In the data rows, zero lies at 7.5, halfway between 7 and 8.
In each game, the first row plays the second. By how much does the first row win? 10 means about a draw, 20 a big win and 0 a big loss. Wins can go round in a circle. Each row has two weighted sums of its numbers, A and B, taken from their middle values. A row wins by its A times the other's B, less its B times the other's A.
6 7 6 7 7 8 8 8 3 7 8 8 1 8 9 4 4 8 6 7
 7  8  7  6  6  8  3  8  5  6 15  9  5  4  6  9  6  8  7  7 ~ 12
 6  6  6  8  5 14 14  7  6  3  6  8  5  7  7  7 10  6  7  7
13 10  7  7 11  5  4 11  9  7  6  9  8  3 10 13  8  8  9 11 ~ 8
7 7 7 9 7 7 8 8 7 9 7 4 7 6 8 6 7 7 7 7
13 13 10  8  8  7 11  6  7  9  6  8  8  6 13  7  0  3 12 10 ~ 10
 6  7  8  7  8  7 10  5  8  5  7  8  8  8  4  4  4 12  9  7
10 10  9  8 12  5 11  6  9  8 10  8  8  8  8  7  7  9  7  9 ~ 9
 6  6  5  7  7  7  4  7  9  7  7 10  7 10  3  8 13  9  6  4
6 6 5 9 4 8 7 2 6 5 7 4 7 7 0 6 9 7 4 8 ~ 11
 4  9 13  6 13  5  9  3  9 10  7  9 10  7  9  7  6  5 11 13
 5  1  6 14  4  9  6  6  8  8  6  5  7  6  6  8  9 12  8  8 ~ 8
12 11 12  7 10  5  6  7  5  1  6  8  7  5  8  8  6  6  9  9
 7  8  7  7  6  6 11  5  8  8  7  8  8  9  8  3  6  8  8  8 ~ 9
 8 12 14  7  6  8  9  8  7  7  6  7  8  5  9 13  8  6  8  9
 7  8  7  6  5  8 10 11  9 12  8  5  8 11 13  9 10  5  8  4 ~ 11
 6  6  6  7  5  7  6  9  7  8  5  5  8  7  7  8 10 10  6  9
 6  7  5  7  6  8  7  9  7  6  7 10  5  9  7  3  6  8  7  6 ~ 8
 7  7  8  6  6  6  5  6  8 11  6  4 10  8  9  9  8  8  5  5
15  9 15  6 14  7  8  8  9  7  7  8 10  6  8  8  8  6 10 10 ~ 11
 5  8  7  7  7  7  6  9  8 10  6  8  8 13  9 10  7  4  5  7
 5  8  6  8  7  8  5  5  9  9  7  7  8  7  6  8 13  7  7  3 ~ 7
 7  8  7  7  5  5  8  3  5  4  6  8  7 10  4  4  7 14  3  7
 7  6  7  7  6  5  8  6  7  9  7  8  7 14  5  7  8 12  3  7 ~ 7
 4  3  6  9  6  9  8  7  8 12 12  4 10  8  5  8  9  6  7  7
 8  8  8  7 12  7 11 10 10  8 15  8  8  8 10  9  5  0 12 15 ~ 17
 9  7  6  5 10  7  7  8  8  7  7  8  8  2 10 10  8  9  9  9
 5  5  4  8  7  8  9  9  8  4 14  7  6  6  4  8  7  7  9  6 ~ 9
 7  6  6  9  6  6  5  4  4  3  7  4  7  6  5 11 10  8  7  7
 6  8  7  6  7  7 10  5  7  4  6  8  7  9  4  0  5 11  7  7 ~ 10
 2  6  6 10  7  9  6  8  8 12  6  5  8  5  7  8 10  8  7  6
13  9 10  6 12  8  7 12  6 11 15 14 10  6 10  9  6  6  7  9 ~ 6
8 9 7 7 7 8 9 1 7 6 6 7 8 9 7 6 8 7 2 7
 8 11  7  5  3  7  8  7  9  7  7  8  8 11  6  5  8 14  4  7 ~ 14
 3  6  7  7  7  7  9  7  8  7  7  5  8  8  9  8 11 10  4  6
 7  7  6  8  7  7  7  5  8  7  6  6  9  7  8  8 15 11  6  7 ~ 9
 6  8  7  7  5  6  6  9  4 10 10  5 10  7  8  8  7  4  7  5
 7  6  7  6  6  7 12  9  9  8  7  8  5  8 10  1  5  7  7  8 ~ 15
11 12 10  7 10  8  7  4  6  7  6  9  9  6  7  7  5  8  8 12
6 6 6 8 6 8 5 7 8 9 7 5 8 9 7 9 8 8 8 8 ~ 10
 7  7  7  6  8  6  4  7 10  8  5  8  7 10  9 10  8  6  1  7
 6  2  6 10  7  7 11  7  7  8  9  7  9  7  4  4  8 12  9  7 ~ 10
 8 10  4  7  8  4  7 13  8  9  7  9  6 10  8  9  6  4  6  5
12 11 10  4  6  6  7  9  9  7  6  7  8  7  9 12  9  5  8  9 ~ 14
 6  7  8  7  4  8  9 10  9  6  6  8  2 13  9  9  8  9  6  7
7 7 6 6 6 7 4 6 6 6 7 7 6 8 7 7 7 9 3 8 ~ 12
 4  6  5  8  6  9 10 11  8  8  6  5  5  9  6  7  9  7  8  7
 5  8  6  7  7  7  6  9 10  7  6  7  7 11  7  9  7  8  7  7 ~ 8
11  9 10  7  8  5  8  7  5  9  6  9  8 10  8  5  5  7  8  5
 6  7  6  8  4  7  8  7  7  7  7  8  7  8  6  6  7 13  5  7 ~ 11
11 11  6  5 15  5  3  5  9  8  6  8  9  7  7  7  7  7  8 10
 5  6  6  7  5  7  8 10  6  8  7  6  8  9  8  6  8  7  7  7 ~ 13
 7  8  6  8  8  7  6  8  7  7  7  8  7  8 12  9  7  7  2  7
 4  6  6  8  5  8 11  8  9  6  6  3  8  8  4  8  7  8 10  5 ~ 15
10 10 13  7 11  8  8  2  7  8  7  8 15  4  8  9  8  8 10 11
 7  8  6  8  5  5  9 14  6  6  7  8  4 13  8  5  6  5  6  6 ~ 12
 6  7  6  7  6  8  7  9  8  5  7  6  6 12  7  3 10  8  7  3
 8 11  9  6 10  7  5  4  6  1  8  8  7  3  8  8  5 10  8 10 ~ 11
5 5 5 9 7 7 9 9 6 7 7 5 5 7 8 7 7 6 9 7
 6  9  6  7  6  6  9  8  8  7  7  8  6 15  9  6  6  7  7  7 ~ 11
15 12  9  7 15  5  7  5 10 10  6 10 11  6  8  9  6  7 12 15
 6  6  4  6  7  7  8  8  8  7  8  7  0 15  8  5  6  8  5  7 ~ 4
 8  7  6  8  6  7  5 10  6  6  6  8  4 15  9  0  5  9  7  7
 6  6  8  6  7  8  4 12  8  9 11  5  8  7  8  5  7  5  8  5 ~ 9
 5  6  5  8  7  8  6  9  6  9  0  5  7  8 13  8  9  8  3  8
 7  8  7  5  6  7 11  7  5  5  6  8  6 11  8  3  5  8  7  7 ~ 11
 5  8  7  7  4  7  8 10  5  2 10  5  8  3  4  6  8  7  9  6
15  8  8  7 15  5  7  9 10  9  6 12 10  4  9  7  7  4 10 10 ~ 5
 7  8  6  7  5  7  8 12  8  8  6  8  2  8  8  5  5  7  8  4
 7  7  7 12  7 10  8  9 10  5 12  5  6  5  6  7  9  6 12  5 ~ 8
 7  7  6  8  7  7  6  6  9 11  7  6 11  7  8  9 12  9  3  8
15  8 15  5  8  7  9 11  7  8  7  8  9  7  9  9  5  4 11  6 ~ 11
 7  7 11  8 10  6  8  7  6  6  7  8  9  8  8  6  1  8  9 12
12 12  9  7 11  7 10  7  7  9  7  9 15  6 10  7  4  5  9 10 ~ 8
8 8 4 7 4 7 8 6 5 7 7 9 8 9 5 2 7 8 6 6
 5  7  6  7  6  4 10  3  9  7  6  6  9 12  5  3  7  8  3  6 ~ 7
10  8 12  5 15  8  7  7  0  3  6  8  8  6  8  8  3  9 10  7
 8  8  6  6  8  6  7  6  7  6  6  8 10  8  7  5  7 12  2  8 ~ 8
 9 11 12  7  9  5 11  5  6  6  6  9 10  5  8  6  5 10 10 14
 6  2  7  8  6  9 13 10 14  7  7  6  6  8  5  7 12  6 10  7 ~ 10
13  9 15  6  9  7  4  5  9  9 11  9 10  2  7 12  6  7  8 13
 6  9  9  7  9  7  8  3  8  7  6  8 10  4  6  8  7  8  9  9 ~ 8
 6  8  6  8  6  6 10  5  6  6  7  5  8 10  3  3  7 11  6  6
10  6  5  7 15  7 11  6  0  6  8  7  8  4  8  8  6  9  7 10 ~ 9
 6  7  6  8  7  7  9  4  8  8  6  8  8 11  7  6  6 10  7  7
 6  6  6 10  7  9  8  8  8  7  6  6  7  8  6  7  8  8  8  8 ~ 10
 6  6  7  8  7  7  5  7 10  8  7  6 13  8  7  8 10  9  2  0
 5  7  5  7  3  8  5  5  7  7  6  8  4  7  5  8  8 12  6  5 ~ 4
 9 11  9  6  8  7 10  5  7 15  5 12 10  8 12  6  6  4  9  7
 6  7  7  7  7  8 14  7  8 11  8  5  7  9  8  8  8  7  8 11 ~ 11
 7  7  6  6  8  7  7  6 11 10  1  8  7 11 13  6  7  7  6  8
 9 10 10  5 12  8  6  8  7  7  6  9  7  8 10 13  2  3  8  7 ~ 13
10  8  9  6 10  6  6  9 11 15  7 12  8  7 11 11  7  0  8  7
 8  8  3  6  7  6  6 14  7  6  6  8  6  8  9  8  8  8  4  8 ~ 7
 4  6  8 11  6  9 12  9  6  6  7  7  6  8  8  7  7  7  7  7
 6  6  7  7  7  7 10  8  8  7  7  5  5 10  6  5  7  7  8  7 ~ 10
 6  7  6  9  5 10 14  4  8  7  6  5  8  8  4  6  8 12  6  8
11 10 13  5 12  7  8  8  8  9 14  7  9  7  8  9  6  2  9 13 ~ 16
10  8  9  7 13  6 10  6  5  7 10  8  9  5  9  8  9  6 12 13
 0  0  6 15  7 10  5  7  9  9  7  7  8  8  7  9 11  8 11  6 ~ 11
 7  7  6  6  7  8  0  6  9  7  7 10  6  9  6 10  9 10  7  7
 5  7  7  7  6  7  6 13  8 10  7  6  7  9  8  9  8  8  8  5 ~ 19
 7  7  7  7  7  7  6  9  7  2  7  8  2  8  8  8  8 12  7  7
 8  9  9  7  9  8  8  8  8  9  5 11  8  6 10  7  5  4 12 13 ~ 11
5 7 6 8 7 6 4 8 6 7 6 9 7 7 7 8 7 9 5 7
15 12 12  7 13  6 10  9  7 11  6  7  7  7  8  9  4  5 11 13 ~ 14
 7  9  6  7  5  8  9 11  6  0  5  8  3 12 11  4  5  7  6  7
 7  7  7  6  6  8  3  8  8  8  6  9  6  9 10 11  9  8  7  6 ~ 14
 8 10  6  6  4  7 10  8  5  6 11  8  7  7  6  5  5  9 11  7
12 10 11  7 14  8  7 10 10 11  6 11  8  3  9 10  8  0  9 12 ~ 8
10 10  9  8 11  7 10  9  9  8  7  9  8  7 10  8  7  7 10  6
 8 12 12  6 15  7  9  6  9 13  6 12  6  6 12  8  7  4  9  8 ~ 8
 7  8  7  7  5  8 12  8  7  6  6  8  5 13  6  6  5 12  5  7
 5  7  7  8  6  7  7 13  7  8 12  4  7  8  5  6  8  7  8  5 ~ 8
7 8 7 5 8 7 5 5 5 1 7 9 8 8 7 8 8 7 1 6
 7  7  5  7  6  8 10  3  8  5 15  8  7  8  1  3  6  9  8  7 ~ 8
12 11  7  8 10  6  9  9  8  8  6  9 10  6 11  8  3  4 15 10
 5  7  6  6  6  8  5  7  5  7  6  6  7  5 10 11  8  7  7  5 ~ 8
 4  6  7  8  7  9  9  6  9  7  6  5  8  8  6  6 10 10  8  7
 7  9  6  6  6  7  8  6  2  7  7  7  7  9  6  4  6 10  2  8 ~ 11
 9  9 10  7  9  7  8  6  4  4  7  9  8  6  7  8  6  7  8 11
 4  7  6 10  6  7  7  7  7  8  6  4 10  7  7  7 11  9  0  4 ~ 10
 6  7  5  7  5  7 10  9  6  1 15  5  7  7  8  6  7  7  8  3
 4  4  7  9  7  9  6 10  6  5  6  5  6  7  7  5  7  7  8  9 ~ 11
 7  6  8  7  6  7  4  5 10 10  7  6 10  8  7  9 11  8  5  4
 6  6  8 12  7 10  9  7 11  8 10  6  9  3  7  7  7  9 10  4 ~ 9
6 6 7 8 6 8 9 7 8 8 6 7 7 7 7 7 8 9 8 7
 7  9  6  7  5  6  6 11  7  7  6  7  7  8  9 10  8  7  8  4 ~ 9
12  9  9  7  9  7 10  8  4  8  6  8  9  8 15  6  7  7 10 10
10 12 12  7 11  5  5 11  7  7  5 11  8  5 12  9  7  0 12 12 ~ 12
 7  7  4  7  6  6  6  9  6  6  6 10  2 10  8  7  6  8  4  8
13 11 12  6 10  6  6  6 10 10  9  9 11  7  7 10  8  6 11  9 ~ 9
 9 10  9  7  8  7  8 11  6  9 14 11  7  5  9 12  3  6  8 13
14 13 14  7 11  6 10  6  7  7  7  9 10  7 11  7  4  4 11  8 ~ 6
 9  8 10  7 11  6  6  7 15  7 14  7 13  5  6 13 11  8 11  9
 6  7  7  7  7  8  8  0  4  7 10  6  9  4  6  8  7 10 10  7 ~ 9
 7 10 15  8 11  7  4 11  5  7  5 11  7  7 10 10  7  5  9  7
14 10  8  6 10  7 11  5  5 11  7 13 10  7  9  8  4  3 10  6 ~ 18
13  9 13  7  8  6  9  6  7  8  6  9 10  7  9  8  7  7 10 13
 5  7  7  8  7 10  9  7  6  8  5  3 10  7  6  7  8 10  8  8 ~ 5
 6  7  6 12  5  8  5  9  7 11  7  8  6  8  8 11  9  6  7  6
 7  9  8  8  6  5 11  5  6  8  6  8  8 10  9  3  6  8  5  7 ~ 8
 6  5  6  9  5  8  9  6  6  5  6  6  7  7  7  7  8 11  8  5
 8  7  6  6  6  8  4  6  7  6  6  7  8  9  3  8  9 12  8  7 ~ 11
 8  5  6  8  8  6  7  9  7  1  6  8  0 10  8  8  7  7  5  8
 7  6  7  7  7  8  8  6  6 12  7  5  9  7  8  4  7 12  5  8 ~ 8
6 7 7 7 6 7 6 6 8 8 6 8 8 8 7 6 7 6 1 7
 5  7  7  6  7  6  7 10  7 14  5  9  8 11 14  7  6  7  6  6 ~ 10
 7  7  4  5  8  7  8  6  7  7 10  5  8  7  0  6  7 13  8  5
 5  3  7 15  7 15  7  4  7  3  6  5  7  6  8  7  9 10  9  8 ~ 5
 8  8  6  5  5  7 15 10  8 13  7  8  6 10 10  4  4  7  8  8
 7  7  7  8  8  6 14 11 12  9  6  3  5  8  7  6 12  7  6  7 ~ 2
 8  7  8  7  5  7  4  6  2  5  7  2 10  7  7  7  8  9  2  6
 6  6  6  6  7  5 14  5  6  6 14  8  9  7  4  3  7  9  8  6 ~ 9
 5  8  8  9  5  6  8  8  9  7  6  7  8 13  6  6  7 11  3  7
 6  6  6  7  6  7  3  6 12  5  6  5  7 10  7  8 13 15  2  3 ~ 13
 5  7  6  8  7  6 10  7 10  7  5  8  4 12  7  6  8 11  7  7
 2  3  4 12  7 11  7 10  8  7 14  6  7  3  6 12 10  7  9  7 ~ 10
10 10  9  6 15  8  8  7  6  7  6 10  9  6 10  9  4  4 11  8
 7  9  8  6  7  8  8  6  7  9 11  0 11  7  2  7 11  8  9  9 ~ 17
 7  8  3  8  7  7  9  7  7  7  6  8  7  8  7  5  7 14  4  8
 7 10  9  7  8  8  7 11  7  5  6  8  8  5 12  7  4  8  7  7 ~ 15
 7  8  7  6  7  7  7  5 13  8  8  8  8 15  7  0  6  9  5  8
 4  6  5  9  8 10 14  5  7 13  6  7  9  7  8  7  8 11  7  9 ~ 4
 7  7  7  7  6  7  7  8 10  7  7  8  3  7  7 10  8  6  5  7
 7  6  7  9  7  8 11  6  7  7 10  4 10  6  4  5  6  7 12  7 ~ 9
10 10  9  6  8  7  8  5 11 14  5  6 10  5  9  3  6  6  9 10
11 11  9  6  9  3 11  3  5  9  5 11  8  7 10  6  2  6  8 13 ~ 11
10 12  9  6 10  7  3  6  9  7  5 10 12  6  9  9  7  7  9  6
 3  4  7 10  7  9  9  9  8  7  7  7  5  4  7  8  8  7  8  7 ~ 11
 8  6  7  7  4  7  6 11  8 13  6  5 10  8  9 10  9  4  4  3
 7  8  7  7  7  7 11  9  5  8  7  8  4  8  9  7  4  5  7  8 ~ 18
 9 10  8  7  9  3  8  8  6  9  5 15  8 10  6  8  8  5  8  9
 6  5  7  7  5  5  3 11  9  6  6  5  6 11  4  8 11 10  5  7 ~ 6
10  9 11  5 12  8  5  7 12  8  4  8 15  8  8 12  9  8  9 13
 5  7  9  7  5 10 10  4  8  6  6  6  8  9  4  6 15  9  7  7 ~ 18
 5  3  6  9  5 11 11  5  6  9  7  4  8  8  7  6  7 10  9  8
 5  0  5 15  7 13  8  9  5  7  6  3  5  4  8  8  9  3 12  5 ~ 7
10  9  8  7  8  7 10 11  7  7  8  9  8  7 13  6  4  7  9 12
12  9  7  7 13  7 10  9  9 11  5 10  7  7 13  8  2  7 13 13 ~ 13
 6  4  6  9  7  9 11  5  6  9  6  7  9  8  7  7  7  8  8  8
 7  7  7  7  6  6 10 12  5  3  6  4  3 11  6  2  7  8  6  6 ~ 11
 6  6  5  7  7  8  7  6  8  4  6  2  8  8  0  6 11 15  5  6
 8  8  7  7  6  6  5  3  7  7  7  8  9  9  7  6  9 11  6  5 ~ 5
10 14  8  7 14  6  7  6  7  8  6 10 10  5 10 10  5  6 11 15
 6  3  7 10  7  9  9  7  7  7  6  5  2  7  9  8  8  6  9  6 ~ 9
 3  6  5  8  6  7  9 11  6  6  6  7  1  8  8  7  6  7  7  8
15 12 12  8 10  8  8 10  8 11  8  9  9  7 11  8  8  5 11  8 ~ 10
 7  9  5  7  6  6  7  5  7  5  6  9  8 13  5  6  4 10  7  8
 9 10 11  6 11  7  6  8  8  5  6  9  8  5  7  7 10  7 10 11 ~ 10
12  5  8  8 10  8  7  7 10  9 14 15  8  7  9  8  3  1 10  9
 9  9  7  7  8  6  7 11  8 11  6 11  8  9  7  8  3  6  5  8 ~ 1
10  9  8  7 10  7  9  5  7  7  7  7  7  7  8  7  4  7  8  8
 5  5  7  8  5  9  7  9 12  4 12  7  7  5  2  8 10  7 10  7 ~ 10
 9 11  8  8  9  7  9  6  8  9  7  8  9  9 12  6  4  5  7 14
7 8 8 9 7 7 6 8 7 7 7 8 6 8 9 8 7 8 4 1 ~ 17
 6  7  3  6  6  8 12  7 14  8  7  9  6  9  7  1  7  9  7  8
11 10 11  7  9  7  5  9  8  9  6  9  8  6 12 14  8  6  9  9 ~ 13
12 10  9  8 10  6  5  3  8 12  7 13 13  3 11 10  5  8  8  8
 7  8  5  6  6  7  9  5  7 11  6  8 10 13  9  7  7  8  7  6 ~ 10
 6  7  5  8  8  7  8  8 10 12  8 10  6 15  8  4  6  7  7  8
10 10 13  7 11  8  6  6  8 10 12  9  7  7  8 15  7  3 12 10 ~ 5
 7  8  6  7  6  7  8  6  7  7  8  9  7  9  7  1  4 11  6 10
 6  5  6  9  6  8  3  9  7  8  7  4  7  7  7 11 10  6  6  3 ~ 15
 6  7  6  8  7  7  2  9  9  6  8  4  5 11  4  8  7 10  5  6
13  6 10  8 10  7  4  8  6  4  6  8  7  0  9  5  9  5 12  9 ~ 12
 5  7  6  6  9  8  8 11  9  8 11  9  7 10  6  8  8  6  9  7
 7  9  8  6  7  7 11 11  6 12 13  9  8  9  9  8  8  2  9  7 ~ 13
 9 11  8  7  9  6  8  8 10  7  6  8  8  7 10  7  6  6  8 11
 7  7  7  8  4  7  6  4  8  5  7  9  6 10  4  7 10  9  6  7 ~ 8
10 15 15  6 14  8  6  4  6  8  9 13 10  7  7  9  7  7 10 13
 8  8  6  7  7  8 10  6  8  7  7  5  8 10  2  3 14 11  7  7 ~ 8
 7  7  7  7  5  7  6  4  8 10  6  7  8 11  3  8  8  8  7  6
 4  1  7 14  6 13  5  9  3  3  6  7  4  0  7 11 11  8  8  5 ~ 5
 7  9  7  7  6  8 10  8  9 11 12  8  8  7  7  7  6  3 10  6
 5  5  6  7  5 10  8  7  7  7  7  4  8  5  4  6  7 11  6  8 ~ 8
 9  1  6 12  7 11  7  6  5  7  7 10  7  4  7 10 11  7  9  6
 6  6  6  4  6  6 12 10  8  1  7  8  2  4  8  3  5  9  6  8 ~ 10
12 12  8  6  9  7 10 11  8  7  7  9  8  6  8  8  5  5  9 10
10  8  5  8  7  7  7  7  3  9  7  8  6  8 10  2  5  6  6  8 ~ 15
 7  7  6  7  6  6  6  5  9  7  6  8  7 15  5  1  8  9  7  5
 7  8  7  8  5  8  7 10  7  9  7  8  5  9 14  9  7  7  4  5 ~ 13
 6  3  7 10  8 12  5  7  6  3  8  5  6  9  6 11 11  8  8  7
 5  8  5  8  4  6  6  8  7  9  7  5 10  8  9  8  9  7  2  4 ~ 10
 7  8  6  7  6  7 13 11  3  4  5  8  4 10  9  1  6  8  6  6
 9 11  7  7  9  6  6  9  7 10  7 12  8  5 12  9  2  2  9  6 ~ 9
 4  3  5 14  9 14  5  4  6  5  7  6  7  4  4  7  9  9  8  5
6 7 8 6 7 7 6 8 7 6 7 9 0 8 8 7 7 8 4 7 ~ 1
 7  5  5  9  6 13  5 15  7  9  5  4  3  8  8  9 10  4  9  8
 7  6  6  7  5  7  9  8  6  7  8  9  1 12  8  5  5  9  5  6 ~ 12
 7  7  7  6  6  7  6  6  8  8  8  5  8  7  5  9  9 10  7  7
 7  7  4  7  7  7 10  5  8  4  6  8  6 15  6  5  7 12  6  8 ~ 11
 5  4  5  8  6 10  6 13  8  6 10  3  5  6  7  9  9  6  7  5
 8 10  4  6  6  6  9  9  7 12  7  6 10  9  9  6  7  6  6  8 ~ 11
11 13 13  7 12  5  9  6  6  7  8 12 11  8 12  7  7  6  9 14
 4  4  7  9  6  9  6  7  7  6  8  6  6  5  6 10  8  8  6  4 ~ 12
 9  9 10  7  9  7 10  5  9 12  6  7 10  6  8  8  8  6 11  8
7 7 7 6 6 7 6 9 8 8 7 8 4 8 7 9 7 8 5 6 ~ 10
 6  7  7  8  6  7  5  7  7 11  7  8 12  8  9  8 11  7  0  4
 6  4  5  9  5  8  8  8  3  7  7  5  7  7 10  7  8  6  8  5 ~ 10
 7  8  5  7  4  7  7  5  7 15  7  8 11  8  9  8  8  7  3  7
 7 10 12  7 10  7  8  6  9  9  7  9 11  7  7  6  6  6  9 11 ~ 7
 8 10  6  7  5  7  8 11  6  4  8  8  4  8  9  5  6  7  6  8
 7  7  6  7  4  7  9  7  5  5 15  8  7  6  4  4  6  9  9  5 ~ 6
 9 11 13  7 13  7  8  5  7  7  6  8  9  5  8  7  7  8  9 15
 6  6  7  7  7  8  8 10 10 11  7  6  8 10  8  7  8  4  7  7 ~ 9
 7  9  6  7  7  7  8  6  9  7  7  8  6 13  6  7  7 12  6  8
 6  7  5  8  7  7  4  8  5  7  6  8  7  7 11  8  5  7  3  6 ~ 13
 4  5  5 11  3 11  3 12  7  8  5  5  6  4  5  9  8  7  8  4
 7  8  6  8  7  7  9  7  8 11  6  8 10 12  8  8  6  8  5  8 ~ 16
 5  7  7  4  7  7  6  8 12  6  5  8  7  8  8  9  8  7  5  6
 5  2  6  8  8  8  5  5  8  7  6  6  9  4  6  9 12  8 10  8 ~ 8
 7  8  6  7  4  7  4  4  7  8  6  8  8 10  6  6  8  8  3  5
 4  6  6  9  5  8  7  7  7 10  6  4  7  7  8  9 12  5  8  3 ~ 10
 4  6  8  7  6  7  9 11  8  9  7  4  6  7  8  6  7  6  7  7
 5  6  5  7  4  6  9  5  8  7  7  7  8 10  5  2  7 11  4  7 ~ 13
11 13  9  7 15  8  9  6  8  8  7 13  7  6 10  8  6  3 13  8
 6  6  5  8  7 10  6  9 10 14  7  5  7  9  8  7  8  7  9  9 ~ 10
 8 10  8  6 13  7 10  6  5  4 14  7 12  8  6  6  1  9 10  8
 3  4  6 13  8 11 10  0  8  9  6  4  8  7  8  6  8 10  7  7 ~ 13
11 11 14  7 14  8  5 15  7  8 13 13 10  6  8  8  4  6  9 10
10  9  9  6 10  5 10  8  6  3  7  8  7  7  9  8  6  7  7 10 ~ 10
 6  8  5  7  7  8 10  6 10  8  6  9  5 13  7  3  9 11  6  6
 7  8  6  8  9  7  4  7 11  8  6  9  9  9  9 10  7  8  4  5 ~ 17
 7  7  8  7  6  8  7 10  5  7  8  5  5  8  7  9 10  8  5  7
 7  7  8  8  7  6  6 10 14  1  6  9  1 10  8  8 12  8  7  7 ~ 14
 9  9 12  6  9  6 11  9  7  8  7 11  7  7 10  7  2  3 10  8
 7  8  7  7  6  8  7  8  5  6  6  9  7  9 10  7  6  4  6  7 ~ 15
6 7 6 8 8 7 7 6 6 8 8 8 6 7 5 8 8 8 8 5
11  8 11  5 12  6  3  6 11  7  7  8 12  7  7  9  7 10  8 13 ~ 9
 5  8  5  7  5  7  8  9  8  8 14  5  8  8  4  7  7  7 10  5
13  9 10  7 12  6  8  9  7  9  6 12  8  7 11  7  3  5 12 12 ~ 10
12  8  8  7 10  7 10  5  9  7  7  8  8  8  7  5  7  9  9 11
11  6 14  7 10  7  5  8  7  8  6  8  9  5 12 12  7  9 13  9 ~ 12
 7  7  5  7  5  8  5  8  6  6 13  4  7  6  2  8  8  8  7  5
 6  7  7  7  6  6  7 11  9  8  6  9  2 14  9 11  7  5  5  7 ~ 10
 5  7  6  8  6  7  8  8  8  7 12  5  8  8  7  6  7  7 10  7
11  9  8  7 10  6  4  8  8  9  7  7 10  8 10  9  6  7  8  7 ~ 11
 9 11  8  7  8  7  4 10  7 10  7  8  8  6 12 13  8  0  6 14
10 12 15  6 15  7  9  7  7  7  7  7  7  7  9  8  7  5 10 10 ~ 8
10 10  9  8 10  6  7  9  8  7  6  8  8  5 11  8  7  6  9  9
11 12 11  7 13  6  7 11  8  7  6  8  8  6  8  7  7  6 11 12 ~ 13
 6  7  7  8  6  6  4  4  8 12  7  6  9  7  8  8 11  7  2  4
11 11  9  6 10  6  9 11  4  6 14  8  7  4  9  8  3  5  9  9 ~ 8
 7  8  7  6  7  7  9 10  7  7  7  8  7  7  6  8  6  7 10  5
11  9 11  7 11  8  9  8 10  9  6  9  9  6  8  8  9  4  8  8 ~ 13
 3  0  7 11  7 10  5  5  9  9  7  6  8  4  7  8  8 10  8  5
 4  9  9 13  5 11  4  9  6  1  6  9  6  5  7  7  8  9  8  3 ~ 5
 7  8  6  7  6  7 13  9  9  7  6  9  5 10  8  7  7  8  6  7
 7  7  7  7  6  7  6  9 10  8  6  8  6 10 13  9  8  6  2  3 ~ 12
 8  9  8  8  3  8  4 12  9  8 10  9  6  7  8 10  7  0  8  6
 8  7  8  6 12  7  7 10  6  8  5 10  9  6 15  7  3  4  7 10 ~ 10
 6  7  6 10  7 10  3 10 10 12  7  6  7  8  8 12 15  7  8  5
 7  8  6  7  8  8  7  4 11  8  7  9  9  8  6  6  9  8  7  6 ~ 8
10  9 12  7 11  7  6  4  6 12  6 14  9  4  8  9  4  6 13 10
 7  8  7  7  7  8 13 10  8  7  7  9  8 11 11  7  5  4  8  8 ~ 14
10  8 10  7  9  7  6  4  9  8  6  9 12  7  7  7  7  9  8 12
 9  9 13  7 13  7  8  9  9  5  6  8  8  8  8 10  7  6  9 13 ~ 9
 7  9  7  7  7  7  3 10  8  7  7  8  5  9  9 11 10  7  5  7
 7  6  6  7  3  6  8  9  6 10  7  5  8  8  8 10  9  8  0  4 ~ 9
 9 10  9  8 11  6 11  6  8  6 13  8 15  6  7  7  7  7  7 10
6 8 7 7 6 8 5 7 7 8 6 8 8 8 7 9 9 8 7 6 ~ 9
 8 15  9  6 10  7  7  1  5  6  6  8  9  9  8  4  7  8  9  7
14  9 11  7  6  6  3  5 11  8  7 13 15  4  8 10  7  6 11 14 ~ 10
 5  5  7 13  6  9  5  7  8  7  8  5  7  5  5  9 13  8  9  5
 8  6  6 11  7  8  9  1  7  8  7  5  8  5  4  9  9  9  8  7 ~ 11
6 7 5 7 6 7 7 9 8 8 7 9 6 6 9 5 7 7 6 6
 6  6  7  8  5  6  8  7 10  7  7  6  8 10  4  4 11 15  8  4 ~ 14
 6  7  4  8  4  7  5  8  6  6  7  6  5  7  8  9  8 10  5  3
 7  8  6  7  6  9  7 13 10  7  6  8  5 10  8  9  8  6  7  7 ~ 12
